(in the rows, 128 means zero)
name the system of each run:
seq 1, rutil (11 x 22):
[[133 182 152  85 178  59 125 159 137 123 139 111 121 154 117  94 119 145
  112 141 113  79]
 [117 127 109  85 102 117 145 178 102  86 164 137  86 107 120 100 151 191
  101 135 130  77]
 [158 110 133 147 128 152 164 206 143  99 161 156  80 110 107 172 134 142
  155 115 171 125]
 [116 130 159 174  98 133 163 136 192 129 100 138  60 113 137 151 134  84
  137 101 121 105]
 [104 183 133 141  91 127 163  95 140 142 156  81 117  72 152 149  82  87
  115 118 130 130]
 [ 90 176 134 129 126 112 133 151 147 146 174 141 210 107 131 168 121 130
  102  97  87 141]
 [ 67 121 136  75 124 135  86 157 144  77 154 157 171 149 121 107 125  84
  140  95 117 130]
 [ 78 140 147 110 110 150  65 129 138 117 129 144 122 141 101 132 146 124
  111 152 224 117]
 [110  97 101 164  82 193 144  74 144 114 122 150 140 135  96 143 177 139
  107 137 166 132]
 [151 102 130 162 150 161 170  77 168 140 135 103 161 171 100 133 115  86
  164 137 142 166]
 [112 138 141 100 151  99 140  66 165 199 118  98 152 171 124  98 132 118
  128 157  92 110]]
seq 2, tufuz (11 x 22):
[[111 100 180 190 133  83 111 129 110 145  89  83 129 101 146 100 102  97
  136 136 149 167]
 [120  97 115 132  93 128 105  96  79 191 108  98 144  96 174 109 126 157
  121 157  98 171]
 [157 103 104 109 164 138  85 126  65 152 110 161 168 118 153 165 113 111
  157 105 111 169]
 [148 113 158 147 158 104  52 129 103 104  50 138 126 151 145  98 117 102
  119 111 127 140]
 [176 135 110 154 110 134  94 102  79 102  97  73  99 124 154  99 119 158
  113 173 141 160]
 [180 109 102 178 160 107 133 140  76 135 111 129 131 110 131 163 165 167
  159 163 107 167]
 [154  63 150 154 169  83 139 145 103 136  78 132  95 113 146 109 123 100
  180 112  92 133]
 [150 115 156 121 125  98 106 146  80 187 100  92  80  99 170 102  77 143
  114 136 146 132]
 [168 137  99 125 106 144  98 147  76 158 106 153 116  94 178 158 130 179
   99 117  82 140]
 [170 141 127 150 155 125  90 175 100  79 104 153 114 108 160 161 110  92
  156  95  96 157]
 [117 152 165 178 122  73  82 154 112  94  82  92  85  95 159 111 132 121
  122 153 134 141]]
seq 3, mivi (11 x 22):
[[140 166 138 143  92 131 111  69 141 168  89  85 124 138 166 100  98 135
   68 135 100 128]
 [156 169  72  86 136 138 127 112 100  95 171  99 171 140 141 127 126 153
  136 158  73 157]
 [133 114 138 122 199  79  76 163  94  95  99 161 155 154 109 124 159 124
  158 136 120 133]
 [123  60 149 132 105 127 112 141  93 105  90 115  66 118 128  62 124 132
  121 132 176 110]
 [173 111 112 167  94 164 161 145 107 168 146 113 104 100 133 159 130 185
  117 148 161 160]
 [165 116 115 164 145 139 161 118 153 155 104 156 131 127 154 175 138 103
  159  96  47 146]
 [144 167 153 114 165  86 111 112 123 135 109  84 113 121 163 109  63  70
  141 119 106 125]
 [110 176 115 100 106  93  88 135  81 119 137 105 148  97 154  98 129 183
   68 144 105 118]
 [128  97  93 111 125 155 106 182  92  58 161 161 153 116 126 137 149 141
  155 114 115 160]
 [122  95 172 181 138 126  83 162 130 125  80 152  88 123 125 151 139  94
  161 133 185 155]
 [116 108 121 175  68 144 154  67 122 153  96  88  80  85 150 120 129 120
  110 146 144 128]]
seq 4, sako (11 x 22):
[[152 190 120 107 130 138 144 116 142  98 168  85 164 141 145 113  59 101
  102  95 101 135]
 [ 96 189 143  71 147  81  88 165 154 126 156 131 148 159 122 117 153 150
  122 160  94 105]
 [ 89  94 100  68 127 135 132 122 110  67 142 158  93 123 104 100 168 112
  151 128 140  72]
 [119  96 158 157 134 148 152 153 156 121 146 143 119 143  70 130 136 136
  123 127 228 116]
 [127 109 134 170  72 172 181 100 203 157 124 116 107 148 129 128 144 135
  113 125 104 132]
 [149 190 113 113 142 140 167  94 154 156 176  96 136 116 139 177  84  85
  156 134 116 141]
 [104 187 140 104 164  68 127 114 139 139 126 142 171 133 121 123 128 125
   80 103  86  73]
 [102 124 121  54 112 139 111 157 118  68 164 123 128 142 127  64 105 125
  112 106 130 100]
 [102 128 145 107 119 143 100 182 163 121 155 160 104 159  92 144 178 162
  141 168 182 119]
 [120  92 109 159 107 170 178  79 167 100 107 148  86 132 103 140 176 101
  143 125 142 102]
 [144 152 150 182 143 129 188 102 167 145 156  80 147 128 102 144  85 101
  125 123 172 145]]
seq 5, ketob (11 x 22):
[[162 133 105 161 184 108 155 134  86  98 119 179 133  91 100 183 150 130
  133 102 141 101]
 [118  78 182 178 115 111 144 164 161 105  94 119 115 136 133  75 103 103
  112  75 118 125]
 [112 155 136  97  72 143 126 156 150 172 173  76  88 114 162 130 112 152
  141 176 124 155]
 [131 172  86 118 147 125 129 116  97 135 137 178 138  81 132 214 160 129
  138 123 104 115]
 [117 117 162 172 150 111 112 134 130  75  89 146 162 127 123 108  95  68
  105  57 138 124]
 [ 84 129 162 124  66 134  91 152 158 138 142  77 127 143 143  79 117 155
  105 168 149 159]
 [116 137  68  93 111 164 127 105 112 138 168 148 136 107 127 188 176 143
  167 170 122 149]
 [136 105 144 166 196 112 128  97 116 120  86 172 169 137  99 150 125  70
  143  88 151 123]
 [101  95 172 141  93 121 118 107 151 152 102  81 133 156 136  45  99 129
   85 127 136 129]
 [153 149  81  78 104 164 128 119 114 161 179 103 135 140 140 144 134 183
  134 180 112 154]
 [166 135 107 119 203 111 118 115 106 108 102 188 143 146 109 169 160 114
  154 111 103 105]]
seq 6, mivi (11 x 22):
[[ 96 122 163  97 126 109 126 150 176 194 127 152 159 152 148 118 119 123
  116  94  62 110]
 [116 171 112  29 124 154  93 125 120 131 161 128  98 132 145 127  87  99
  130 126 144 100]
 [128 187 115 130 132 137  85 127 116  88 120 175 141 131 104 164 161 159
   69 117 168  95]
 [118 107 127 172 108 155 148 132 169  29 125 130 122 153  98 106 157 107
  133 114 137 129]
 [108 127 165 168 134  97 163 139 167 150 145  86 109 128  97 135 149 129
  165 187 174 144]
 [ 82  86 120 113 120 106 190  86 126 196 134 139 141  95 120 122 155 132
  127 120  99  90]
 [139 127 133  80 152 151 144 134 128 167 171 140 180 142 122 132  57 106
  116  70 139 124]
 [123 175 150  89 114 148  58 146 177 147 107 162 127 185 142 129 129 141
   84 119 114 110]
 [137 169  85  86 116 162 119  98 132  50 145 127  77 141 117 132 151 116
  138 160 149  99]
 [134 147 137 193 171  89 154 134 126  81 125 136 145 126  70 146 172 149
  118 145 179 108]
 [ 92  60 156 164 109 109 195 147 173 120 131 108 124 138 109  71 147 126
  137 119 107 116]]
seq 7, Lov (11 x 22):
[[126 128 130  84 119 163  39 142 145 114 106 144 104 189 133 113 152 138
  137 164 145 143]
 [147 127  80 136 130 153 119  69  82 101 105 133  92 112 109 147 174 139
  143 177 178 119]
 [162  86 126 215 157 109 187  98 120 112 103 116 151 126  94 115 142 135
  122 114 130 137]
 [137  86 160 133 134 103 159 137 160 171 126  74 125 160 146  72 104 121
  158 141  77 150]
 [141 147 119  51 151 101 113 135  89 206 143 121 107 115 159 134 102 138
  145 152 110 112]
 [161 138 108 105 149 131 107 143  75 115 109 187 123 106 137 144 112 144
   79  68 126  83]
 [171 131 145 163 111 157 101 185 145  52 111 129  95 152 134 110 111 138
  101 102 142 142]
 [132 156 132 166 100 115 118 151 151 105 126  91  65 117 140 147 171 148
  163 202 128 156]
 [ 98 118 111 161 142  84 176 107  92 131 135 121 127  49 128 163 159 103
  167 141 117 125]
 [ 94  93 174 161 136  88 148 153 122 157 127 121 183  98 132 105  81 104
  106  69 129 137]
 [102 129 151  86  77 162  73 156 151 182 136 122 139 150 169 114  89 133
  107 119 115 160]]
seq 8, sako (11 x 22):
[[172 100 100  69 135 179 143 153 105 131 155 175 112 140 119 131 100 147
  115  78 145  97]
 [179 159 159 147 139 150 104 163 181 120 101 151  80 184 121 149 125 141
  109 126 154 116]
 [153 175 106 154 101 131 161  92 147  75 122  85  56 116 138 125 151 130
  124 165 103 110]
 [129 167 128 163 160  75 192 164 117  99 181 104 148  82 105 157 130 138
  143 134 123 123]
 [ 82  95 171 126 125  82 161 184 155 137 131 143 136 112 135  98 125 112
  131  81  77 102]
 [ 81 122 149  76  86 154 104 156 137 165 152 127  81  99 152 134  89  95
  138 118 176 120]
 [ 98 167 119 140  87 167  99 111 144 142 122 181 135 107 122 187 161 144
   76 117 164 106]
 [129 152 110 166 111 177 124  94 159  46 123 132 165 146 122 135 120  80
  111  88 118 150]
 [ 93 167 154 151 141  89 111 119 166 110 141  71 169 160 113 111 134 104
  148 181 126 164]
 [ 64  96 101  86 120  98 158  84 108 146 152 115 155 112 116  95 171 126
  149 159  94 115]
 [117  74 130  81 165 149 146 135 107 168 163 162 172 142  89 125 104 116
  142  95 177 121]]
seq 9, Guvel (11 x 22):
[[ 99 211 141 117 116 124  76 140 153 154 146 120 118 115 139 188 133 124
  130 174 159 145]
 [ 75 132  95 143 108 130 148  70 113  76 122 153 163  84 111 139 169 103
  100 100 123  93]
 [121 104 157 149 149 126 130 158 139  80 157  98 183 157  96  86  90 101
  144 113 165 168]
 [ 72 114 145  95 102 132  94 123 181 185 129 123 135 168 129 114 170 144
  142 181 109 141]
 [126 121  78  83 126 184 151  66  99 145 154 144 119 108 121 166 121  94
  151 123 171 114]
 [157 129 149 174 179 123 139 102 143 123  99 146 180 176  80 121 127 128
   89 100 161 110]
 [143 124 123 101  93 149 134 111 170 106 130  82 106 181 148  55 119 137
  120 145  79 130]
 [160 183  99  79 161 123 135 134 114 152 178 119 111 129 118 174 142 158
  164 189 138 125]
 [123  95 120 134 154 101 181 114 120 118 109 180 116 116  93 124 170 137
  109  93 119  55]
 [162 106 165 140 120 137 157 182 143 118 149  90  99 143 128  81  62 138
  111 102 169 131]
 [129 175 141 129  94 134 120 164 181 182 143 134 112 137 150 169 155 181
  111 157  89 132]]
seq 10, Guvel (11 x 22):
[[101  76 157 189 132  79 153 181 116 104 105 148 112  80 127 130 155 115
  153 101 112 125]
 [ 97  95 173 157  89 118 116 171 126 175 125  99 113  86 165 123  85 105
  140 116 141 169]
 [100 152 128 141  94 140  83 118 117 188 117 147 163  91 167 184 123 120
  107 115 114 165]
 [119 143 112 135 131 146  75  95  99  77  97 154 170 112 149 145 113  69
  119  80 111 148]
 [108 142 147 141 146 102  47 116 109  75  96 103 163 151 126  86 130 109
  126 161 147 160]
 [ 93  90  98 114 101 135  94  95  94 115 125 107 134 128 128  98 184 150
  157 200 125 162]
 [144  57 102 136 165 146 144  97  87 150 124 144 144 130 102 147 148 113
  190 149 163 161]
 [156  69 157 155 156 126 134  80 134 191  66 130 125 166 124 102 117 110
  133 116 133 128]
 [193 140 109 105 121 153 122  80 106 180 110  83 114 149 169 105  77 143
  105 138 103 143]
 [200 170  89 106 175 117 113 117  88 125 114 144 136 145 143 150 136 167
  116 136  74 122]
 [167 116 120 113 170  88 125 152  87  66  94 139  76 127 132  90 140 136
  135 119  99  81]]
seq 11, rutil (11 x 22):
[[119 136 148 174 158  89 151 101 128 119  97 120  80  86 126 163 135  61
  171 131 146 113]
 [ 94 127 153 176  98  93 160 115 119 157 123  91 154  74 146 103 101 134
   75 100 125 123]
 [123 127 120  95 101 157 113 175 122 158 178 123 175 120 165 139  88 143
  132 109  85 184]
 [107 145 135  81 158 128  51 146 129 126 110 187 137 147 138 169 145  87
  159 118 117 130]
 [101 136 131 142 119 130  80  83  96  70  77 135 119 116 113 106 143 104
   86 120 189  98]
 [140 114 120 197  91 161 131 118 127 107 138  92 156 133 113 119 139 178
   98 157 167 179]
 [130  86 117 140 132 143 144 115 159 161 130 118 142 158 132 144 161 116
  199 165  76 180]
 [112 107 137  90 181  84 130  74  99 183 101 119 124 123 124 114 116  75
  166 139 138 101]
 [142 121 128 112 133 118 126 116  77 167 113 135 163 123 126  90 100 179
   48 100 144  93]
 [195 120 104 103 124 179 106 175 122 100 144 140 131 173 142 122 112 175
  118 113  97 155]
 [163 160 130 125 163 114  92 140 144  92  95 136  64 158 132 149 162 110
  174 169 118 118]]
seq 12, nat (11 x 22):
[[114 100  92 104 124 129  97 115  61 179 128 144 144  95 142 156 169 164
  150 173 125 157]
 [161  68 118 147 171 136 119 118  83 121  78 183 149 126 124 139 127 101
  139  72 119 130]
 [166 116 173 173 135 117  80 122 119 143  63  96 106 151 150  97  87 118
  110 134 163 157]
 [152 136  95 137  93 136 108  97  93 160 110  94 105 109 168 139 153 172
  130 189  90 165]
 [180 117  96 144 192 100 142 136  71 114 118 156 147 106 129 168 144 128
  170 120  85 142]
 [136  91 179 157 169  64 106 156 104 122  69 122 106 126 137  78 113 115
  129 111 122 117]
 [136 102 126 115  78 142  92 150  81 160 119  97  77  93 175 107 111 165
  122 161 142 155]
 [164 126  98 150 134 149 115 152  91 154 118 181 127  91 146 205 154 152
  141 119 112 151]
 [152 129 152 190 155  98 113 132 120  90  61 139 114 110 150 137 109  73
  133  82  98 132]
 [118 146 153 161 105  90  91 136  92 132 113  58 118  91 167 100 100 133
  118 168 140 171]
 [108 103  93 125 112 124 109 147  75 150 138 145 162  85 153 155 166 169
  146 147  82 170]]
seq 13, ketob (11 x 22):
[[110  93 133 126 130 116 121 163 125 151 144 137 121 143  94 128 193 191
  150 196 167 133]
 [142  51  98 118 138 164 182  92 121 142 117 165  94 122 115 139 148  96
  179 114 128 114]
 [176 128 171 170 158 115 150 117 142 199  98 108 115 144 133 132  74 123
  107 110 152 122]
 [140 162 110 111  90 126 142 110 142 146 120 109 119 132 169  99 127 167
   76 122  44 106]
 [174 187  99  92 169 120 116 163  98  73 172 117 141 128 135 148  97 127
  142 126 106 138]
 [ 94 129 160 137 149  72  89 181 124  75  99 161 105 122 108 113 173 132
  126 131 138  89]
 [100  78 128 135  75 158 153 147 117  86 150 109  75  85 124 105 121 117
  144 129 184 132]
 [133 121 145 177 113 144 152 158 153 195 141 142 123 107 127 200 147 151
  148 142 149 163]
 [109 124 124 138 119 134 148  80 159 153 100 143 135 113 159 152 120  64
  142  85  59 121]
 [127 193 152 122 139 102  98 113 116 146 143  81 176 122 148 117  60 108
   90 116 141 143]
 [ 86 152 103  96 100 123  73 139 112 101 137 152 175 131 132 108 171 181
   80 139  97 122]]
seq 14, Lov (11 x 22):
[[127 117 118 147  76 168 195  90 153 190 152 103 127 109 136 133 108 146
   98 116 129 130]
 [155 170 124 112 154 143 149 122 178 165 153 140 168 158 140 174  95  98
  147  97  73 141]
 [105 188 136  67 158  99  86 110 145  91 119 139 129 157 132 105 120  92
  113 118  99  83]
 [111 158  99  91 114 132 111 140  91  60 169 116 136 123 103  99 137 172
   88 148 175 106]
 [125  86 118 153 118 151 157 175 149 101 155 167 135 140  81 145 190 175
  137 138 148 131]
 [108  78 154 148 129 140 170 117 183 140 118 134  74 135 106 137 143  75
  188 134 154 118]
 [115 162 146 134 122 110 172  69 143 198 127  88 110 105 127 127  96 107
  102 138 156  95]
 [144 165  99 105 115 140 166 113 136 152 165 127 183 124 149 133  96 147
   77  85  63 116]
 [137 162 131  73 164 134  95 184 158  86 162 155 155 179 125 131 112 110
  143 105  95 129]
 [ 91 155 133  86 127 116  77 141 132  75 123 148  83 139 108 112 172 134
  122 164 170  80]
 [115 105 101 160  98 153 175 115 111  88 154 129 109  91  89 136 168 161
  114 143 193 112]]
seq 15, tufuz (11 x 22):
[[169 192 116 132 166 118  76  98 125 111  98 139 153 175 121 150 158 148
  103 159 109 127]
 [169 126  98 136 167 103 151 112 101  39 123 101 119 142 112  88 145 123
  151 144  98 119]
 [144  96 154 147 157  79 158 185 112 136 148  96 103 128  98  99 141 175
  153 172 165 128]
 [136  62 124 110 101 137 163 143 128 184 117 152  62 115 143 120 155 161
  142 134 104 101]
 [172 135 137 109 139 150 141 150 121 180 128 153  84 105 153 179  72 103
  130  80 148 113]
 [140 195 154 150 115 114 100 144 157 130  92 141 118 128 160 143 109 134
   65  88  85 100]
 [132 196 100 120 102 126 118 144 120  54 167  87 127 100 161 132 109 122
  124 135  80 151]
 [ 78 147 136 149 136  75 109 181 113  88 155 135 147  87 109 150 182 141
  151 158 137 140]
 [ 62  51 132 143  89 130 146 132 114 100 119 135 106  85 123  97 155 102
  149 119 148 123]
 [108  93 154 155  97 163 127 124 128 195 133 122 136 103 127 152  94 117
  125 121 206 163]
 [121 132 122 146 105 164 104  65 156 184  86 155 165 147 153 160 134 107
  107 110  89 149]]
seq 16, nat (11 x 22):
[[149 167 115 160 150  92 147  95 110 139 103 118 102  80 160 184 129  88
  164 141  82 135]
 [128 140 142 149 158  51 131 139  71 123 122  99 167  80 148 100  95 128
  109 107  95 126]
 [107  93 143 103 105 114  73 200  93 132 136 127 151 119 159  91 115 165
  120 121 105 163]
 [115 103 122 105 117 163  54 165  98 125 108 184  99 110 147 170 154 123
  157 133 153 148]
 [132 119 132 198 123 138 110  85 101 104  67 153 105  90 127 161 143  92
  115 110 174 125]
 [146 117 137 221 108 129 147  94 120 128 106  77 156 109 142 117 106 122
  113 131 123 188]
 [127 119 127 131 140 102 112 132 121 171 138  96 173 135 156 132 133 124
  179 170  64 196]
 [113 106 116  69 180  89  84 109  65 150 104 154 145 118 141 121 135  95
  165 131 102 119]
 [143  92 132 119 145 121  79 122  55 128  87 148 134 128 126  89 110 151
   79 105 176 108]
 [177  95 126 168  95 180  92 145 124 126  94 135 107 156 143 122 137 179
  101 140 139 169]
 [180 133 110 173 141 140 123 114 138 121  93 124  81 132 141 177 156 114
  184 167 108 167]]

runs to name:
seq 17 (2 x 22):
[[121 131 159 163 119 144 110 130 124 181 107 155 157  94 149 172  83  97
   98  67 154 145]
 [121 170 135 150  95 146  67 106 141 104  94 124 170 135 166 123  97 100
   77  90  99 155]]
  Guvel
seq 18 (2 x 22):
[[107 121 187 152 150  93  67 133 135 159  66 149 150 155 121 103 122 123
   89 108 157 116]
 [116 111  90  96  57 183 114  85 118 112 137  92 109 135 151  82 123 146
  104 150 128 141]]
  ketob
seq 19 (2 x 22):
[[155 140  96 160 149 125 151  88 141 137 134 118 182 156 116 149 172 152
  145 165  70 166]
 [116  91 125  89 188  87 139 106 112 114 121 122 152 154 115  84 126  78
  184 128  90 120]]
  Lov
seq 20 (2 x 22):
[[ 78 106 134 146 101 118 100  53 109 134  56 135 127 107 140 100 155 102
   93 120 125 104]
 [135 123 108 133 111 164 114 121  80 117 169  93 185 119 123 122  89 143
  116 134 180 186]]
  sako
seq 21 (2 x 22):
[[122 142 146 107 129 153  47 143 142 123 105 157 176 171 153 132 105 101
  116  91  98 162]
 [121 160 119 102 108 151  50  94 119  84 102 104  88 150 142 111 135 104
  137 179 161 141]]
  mivi
seq 22 (2 x 22):
[[148 174 112 169 163  96 130 129 100  47 143 102 142 116 100 142 152 135
  140 168 151 143]
 [102  64 139 176 133  83 175 144 130 105 122 113 127 119 103  87 184 149
  154 154 114 127]]
  tufuz
seq 23 (2 x 22):
[[131 121 112 149 164  98 120 142  83 119 102 179 117  78 128 190 179 116
  171 132 116 124]
 [127  88 162 178 124 114 138 126 110 101  87 114 114  92 143  92  81  79
  112  71 148 128]]
  mivi
seq 24 (2 x 22):
[[ 99  92 175 122 149 100 124 138 173 152 113 108 140 164 135  97 109  67
  179 126  96 148]
 [ 88 129 124  69 111 120 111  76 101 202 127 109 104 102 137 116 120 126
  121 166 165 102]]
  sako
seq 25 (2 x 22):
[[161 140 108 135 138 100  95 150  53 116 125  96 152  98 166 114 111 165
  119 139  91 170]
 [144 102 131 138 151  96  73 191  82 111 100 152 129 120 150 132 154 146
  161 139  88 164]]
  rutil
seq 26 (2 x 22):
[[165 115 129 144 123 164  69  80 130 158  53 139 104 157 163 134 122 105
  124 127 117 155]
 [195 177 109 149 170 115 109  73  84 117  93  93 134 127 146 140  98 111
  127 143 118 152]]
  tufuz
seq 27 (2 x 22):
[[136 186 137 187 117 131  82 108 132 140 102 128 154 128 123 174 153 159
   79 157 168 150]
 [112 102  91 161 102 151 138  80 125  75 114 121 163 123 140 118 161 101
  151 126  63 167]]
  Lov
seq 28 (2 x 22):
[[159 151 134 135 181 133 116 117 116  77 115 139 120 130 115 159  88  54
  152  99 175 124]
 [108 158 157 173 101  90 109 116 149 105  93  95 127 141 123  77 154 170
   61 153 125 111]]
  Lov
seq 29 (2 x 22):
[[ 99 128 120  59 126  80 125 142 108 122 138 107  77 118 140  76 147 146
  144 164  94  84]
 [147 115 113 108 143 125 160 175  66 134 169 152 111  80 107 152 117 168
  116 110 182 101]]
  Lov
seq 30 (2 x 22):
[[156 112 116 153 100 168 168  85 128 194 116 115 105 101 165 163  99 105
  139 116 106 154]
 [165 197 134 136 161 107 112 113 109 169 116 123 167 110 156 169  75 114
   98 102 109 137]]
  sako
seq 31 (2 x 22):
[[157 188  98 140 134 141 109  83 121  88 111 137 187 148 135 134 121 133
   66 100  84 124]
 [139 153 125 104 160 101  91 151 127  54 145  93 161 173 125  80 119 123
  149 152  97 152]]
  sako
seq 32 (2 x 22):
[[132  89 162 167 140 115 108 176 107  63  95 148 105 118 106 100 122 114
  116  88 185 113]
 [132 120 151 180  54 164 116 143 161 139 107  94  70 119 154 125 130 155
  110 153 152 161]]
  rutil
seq 33 (2 x 22):
[[108  91 140 144 164 103 135 173 117  62 134 167 176 121 103 124 130  91
  146  69 116 131]
 [ 79 105 191 119 105 116  76 166 157 148 115 106 105 153 136  82 118 111
  135 148 161 141]]
  Guvel
seq 34 (2 x 22):
[[139 105 133 138 132 123 103 174 165 130 108 157 130 169 140 137 181 153
  159 145  52 157]
 [118 111 125  96 153 110 107 107  88 111 113 114  67  99 136 124 117  64
  192 151 164 119]]
  Lov
